In the rows, 128 means zero.
Each path below is one point turned by a fixed rotation once a step. After each direction that follows a path, write how fast that rotation turns it, in degrees each step (0 if it stays still).
Each turn is a multiple of 5 degrees from 10 to 175, or 0.
Each row of a path follows its step; steps can be skipped.

step 0: [126 131 128 121 127 130 126 128 136 132 127 130 129 116 120 124 129 127
 124 114 118 127 122 126 128 125 130 137 129 136 123 126 139 122 133 130
 118 122 132 120 130 128 136 130 133 125 128 141 121 133 121 129 129 116
 116 132 135 130 125 121 138 129 131 132 123 139 136]
step 2: [124 132 132 134 132 120 138 127 124 124 125 132 123 116 130 129 124 132
 115 121 119 135 119 127 135 121 130 122 133 120 126 135 125 125 134 135
 122 124 116 123 131 126 126 131 125 121 137 129 127 128 123 132 137 130
 134 125 145 122 125 130 133 132 121 135 136 134 129]
step 3: [143 117 129 125 125 124 137 125 134 128 138 129 134 116 133 129 128 135
 119 126 129 126 132 125 124 118 121 127 118 131 120 116 125 132 126 131
 123 140 132 135 138 125 129 131 132 123 132 134 132 125 119 132 131 123
 121 134 132 130 137 124 129 125 131 127 128 140 130]
step 8: [127 130 131 133 131 130 122 124 130 118 128 126 135 125 141 126 116 124
 125 112 121 127 133 130 126 135 126 132 127 119 127 131 123 135 122 123
 132 119 120 132 136 128 121 129 132 133 131 131 124 129 127 119 126 116
 134 123 134 128 119 140 136 142 131 123 134 133 134]
step 9: [128 133 122 124 130 133 125 119 132 132 125 122 142 114 127 119 134 132
 123 127 129 118 134 120 126 131 122 129 126 120 124 114 133 124 132 128
 127 130 132 119 130 124 125 132 138 127 141 138 123 129 122 132 122 130
 133 129 127 129 122 136 112 127 134 129 133 124 124]
step 13: [129 126 128 121 133 130 126 130 134 127 136 138 135 126 117 124 120 125
 117 128 123 129 129 139 132 131 120 120 123 135 134 129 142 135 133 137
 121 141 124 128 133 120 126 136 125 131 140 137 129 135 133 135 123 122
 118 125 136 129 130 127 121 125 135 128 131 126 127]
step 15: [129 129 125 135 134 124 126 135 132 128 115 127 136 114 122 134 126 131
 120 131 118 132 119 131 134 129 122 125 130 122 124 122 134 130 121 140
 129 131 134 122 128 133 126 126 127 139 135 128 128 127 134 125 142 124
 132 139 135 135 119 121 122 117 132 129 131 127 120]
step 17: [122 132 134 126 132 127 121 128 126 122 122 139 132 120 128 126 126 124
 125 123 122 131 128 136 127 133 124 131 131 136 126 129 143 132 124 141
 135 129 133 123 124 131 133 127 139 126 130 123 127 127 132 127 132 124
 133 130 135 109 141 134 126 141 128 122 133 122 122]
step 19: [123 129 131 132 135 137 131 130 144 127 122 130 140 122 125 131 121 128
 116 118 126 128 125 124 138 132 143 137 135 138 129 126 135 122 133 130
 135 130 131 117 128 127 122 135 120 131 132 135 126 132 125 124 122 134
 128 128 127 124 128 124 117 136 134 127 126 131 126]
[128 127 129 128 127 132 128 130 129 126 128 127 127 126 128 128 129 127
 127 127 130 127 128 126 127 131 129 128 129 129 126 128 128 129 128 128
 130 126 126 129 127 127 129 128 131 125 132 128 130 128 128 128 127 130
 131 128 124 128 131 125 127 127 126 127 129 128 126]
140
[129 127 127 129 127 127 127 129 126 128 126 127 127 129 128 126 129 126
 128 127 125 127 125 128 127 128 126 128 130 130 128 130 123 131 130 125
 127 126 125 126 129 130 130 126 126 129 129 131 127 127 127 128 127 126
 130 126 128 128 129 129 128 130 127 130 125 129 128]
175
[129 127 129 129 128 130 130 130 129 128 128 131 127 130 125 129 130 129
 127 130 127 126 128 128 127 125 127 127 127 128 128 125 127 127 127 132
 127 128 124 131 129 125 126 127 128 127 129 129 127 129 131 128 130 127
 130 128 127 126 128 128 129 127 128 131 127 128 130]
35
